(in the rows, 128 means zero)
The rows of A fall into several groups, and each row is roughly a mix of its group's hidden directions.
A (124 x 10):
[139 101 88 76 117 112 168 158 130 135]
[146 141 100 72 156 168 107 145 151 136]
[119 84 120 118 123 88 176 111 90 141]
[121 147 124 139 85 126 171 89 83 110]
[119 127 162 78 134 117 176 142 100 156]
[162 103 149 92 170 153 110 125 123 169]
[153 107 139 96 172 163 104 116 121 172]
[155 108 149 106 159 163 104 131 138 184]
[156 123 165 126 143 82 138 183 143 138]
[121 151 104 177 113 96 156 107 155 91]
[155 110 135 129 161 178 115 94 139 172]
[118 174 94 119 101 157 116 105 110 83]
[108 138 160 165 156 165 97 91 117 104]
[141 164 130 135 140 129 89 160 186 105]
[131 150 113 173 118 95 144 127 183 98]
[150 160 78 131 95 143 124 120 143 78]
[145 122 108 141 125 94 148 171 188 141]
[85 138 105 150 86 99 154 126 107 92]
[110 149 180 175 143 143 107 91 114 129]
[124 91 95 92 94 93 143 150 119 160]
[145 118 127 53 146 120 118 130 92 111]
[183 169 144 117 90 133 94 127 132 145]
[117 166 105 173 116 97 139 120 160 87]
[155 118 87 72 124 110 140 166 150 125]
[124 104 129 55 134 144 121 142 101 157]
[83 91 145 140 170 103 163 122 102 127]
[104 157 144 171 121 152 126 74 98 119]
[107 145 115 191 102 123 166 102 126 106]
[116 111 183 121 138 65 108 136 133 128]
[92 127 95 173 93 109 169 137 133 116]
[132 144 193 181 117 122 142 129 137 146]
[147 158 142 153 120 94 135 174 178 135]
[132 93 149 71 141 136 117 154 91 155]
[118 128 84 83 144 131 157 176 152 121]
[151 119 164 68 134 145 104 114 96 148]
[92 123 126 103 122 151 169 112 68 139]
[134 132 147 195 153 134 112 111 166 104]
[84 92 134 147 145 104 166 109 97 101]
[129 131 104 136 135 113 151 92 118 56]
[94 141 136 103 155 118 179 172 144 149]
[108 139 171 183 132 84 138 105 136 131]
[115 139 98 149 63 117 161 120 109 105]
[148 123 82 100 117 103 132 169 166 99]
[111 142 169 190 134 138 131 96 127 159]
[127 138 193 165 124 126 124 90 101 143]
[122 111 109 78 144 112 189 129 104 139]
[136 108 131 56 162 123 112 153 115 144]
[119 85 156 147 149 76 150 132 146 160]
[135 125 191 173 126 114 104 95 122 142]
[126 110 105 118 139 110 157 91 99 68]
[94 84 142 93 174 114 146 133 100 135]
[154 107 135 123 138 117 127 180 177 167]
[187 146 161 162 129 113 139 126 164 113]
[140 114 127 137 113 104 177 101 106 71]
[171 112 148 128 123 101 79 147 174 128]
[141 167 156 141 116 106 112 173 176 143]
[142 109 146 113 191 133 83 139 157 122]
[138 123 128 115 52 96 127 145 104 135]
[176 113 139 121 181 137 123 106 154 164]
[130 169 77 152 104 156 136 112 136 89]
[120 168 143 182 147 166 115 109 136 99]
[99 142 159 125 151 160 160 96 79 124]
[142 96 145 90 152 172 105 129 113 170]
[114 150 125 150 128 127 102 147 162 197]
[123 107 87 88 113 104 169 166 133 148]
[126 158 73 108 104 156 126 118 117 82]
[138 114 158 117 94 120 125 85 77 95]
[156 109 87 88 123 138 118 174 165 129]
[171 136 116 83 106 101 146 171 149 139]
[145 147 138 187 137 122 101 133 180 114]
[139 133 111 127 184 149 97 149 180 124]
[106 89 158 96 186 126 132 123 103 140]
[116 150 138 166 137 173 104 86 102 100]
[120 97 132 99 138 177 115 108 85 164]
[115 160 157 168 150 166 94 98 123 105]
[113 103 126 89 139 152 129 96 66 124]
[91 116 59 112 118 155 115 148 123 118]
[149 137 196 133 124 106 89 108 122 149]
[100 159 153 166 122 140 124 75 95 118]
[94 138 168 158 134 119 137 78 89 133]
[95 128 82 145 173 144 159 130 151 100]
[113 113 84 136 125 185 141 85 113 141]
[130 124 160 159 140 93 156 154 161 175]
[109 152 172 172 150 141 95 91 119 124]
[160 144 153 118 130 135 113 187 161 163]
[153 112 123 86 109 82 127 168 152 156]
[66 114 134 119 152 128 169 122 97 152]
[136 123 126 96 144 129 136 104 74 72]
[105 143 111 102 113 109 123 96 92 70]
[170 127 151 141 152 143 121 126 168 184]
[139 132 127 163 124 114 137 160 193 162]
[111 125 114 138 60 111 160 117 95 111]
[131 119 146 115 115 65 153 169 117 158]
[154 85 138 86 149 100 129 176 133 141]
[145 96 153 111 145 107 128 173 159 175]
[104 162 168 183 125 105 138 96 119 128]
[121 120 130 106 122 162 132 98 63 95]
[111 93 149 90 189 122 124 145 119 152]
[141 104 164 71 130 117 107 141 100 163]
[101 142 108 194 115 139 163 110 146 115]
[114 133 175 162 116 112 95 88 101 155]
[99 152 150 124 111 144 186 134 86 151]
[118 140 132 207 122 135 134 107 158 115]
[128 163 103 153 139 122 114 118 171 70]
[90 109 141 157 184 138 158 99 120 116]
[145 123 155 63 138 135 106 160 96 133]
[156 108 101 88 128 99 130 180 155 112]
[144 101 139 106 156 169 114 104 108 181]
[82 126 107 151 79 112 158 121 100 105]
[120 94 154 106 107 155 125 153 104 185]
[164 114 151 155 115 82 101 140 172 143]
[153 95 144 120 144 94 127 177 167 153]
[136 165 109 141 154 110 103 137 182 90]
[97 141 101 184 123 125 174 112 132 104]
[111 131 109 155 98 83 167 127 136 82]
[162 143 99 110 68 121 99 150 142 110]
[104 136 118 158 85 80 162 146 137 103]
[143 104 95 79 119 81 147 151 138 151]
[79 121 155 123 131 155 138 103 71 141]
[103 142 110 197 132 139 155 111 154 111]
[131 145 107 158 130 82 146 128 174 84]
[94 126 138 169 185 138 163 105 130 129]
[108 109 118 143 196 150 120 132 167 113]
[130 98 95 72 106 110 159 138 101 146]
One row of each group comes first, with its name. Which group is each row after those in?
[159 115 153 97 162 157 99 139 131 177] : R
[155 172 103 104 123 133 177 164 144 117] : D
[171 144 128 70 146 149 88 138 136 134] : X
[156 89 154 102 149 126 116 173 143 168] : L

[124 106 125 122 112 137 163 92 75 85] : R
[115 99 148 108 102 115 149 149 85 180] : R
[157 118 147 102 164 171 106 107 106 167] : R
[101 110 109 138 133 142 149 68 83 113] : L
[117 146 164 178 171 152 139 120 153 104] : D
[172 132 109 126 97 94 80 142 160 134] : D
[104 131 93 115 119 162 133 78 87 102] : L
[114 138 110 145 67 118 167 108 96 109] : X
[107 121 130 133 66 105 165 121 86 137] : X
[147 153 128 146 116 129 112 170 192 150] : L
[125 136 134 187 118 133 137 82 125 81] : X
[132 130 77 98 72 121 132 149 125 99] : X
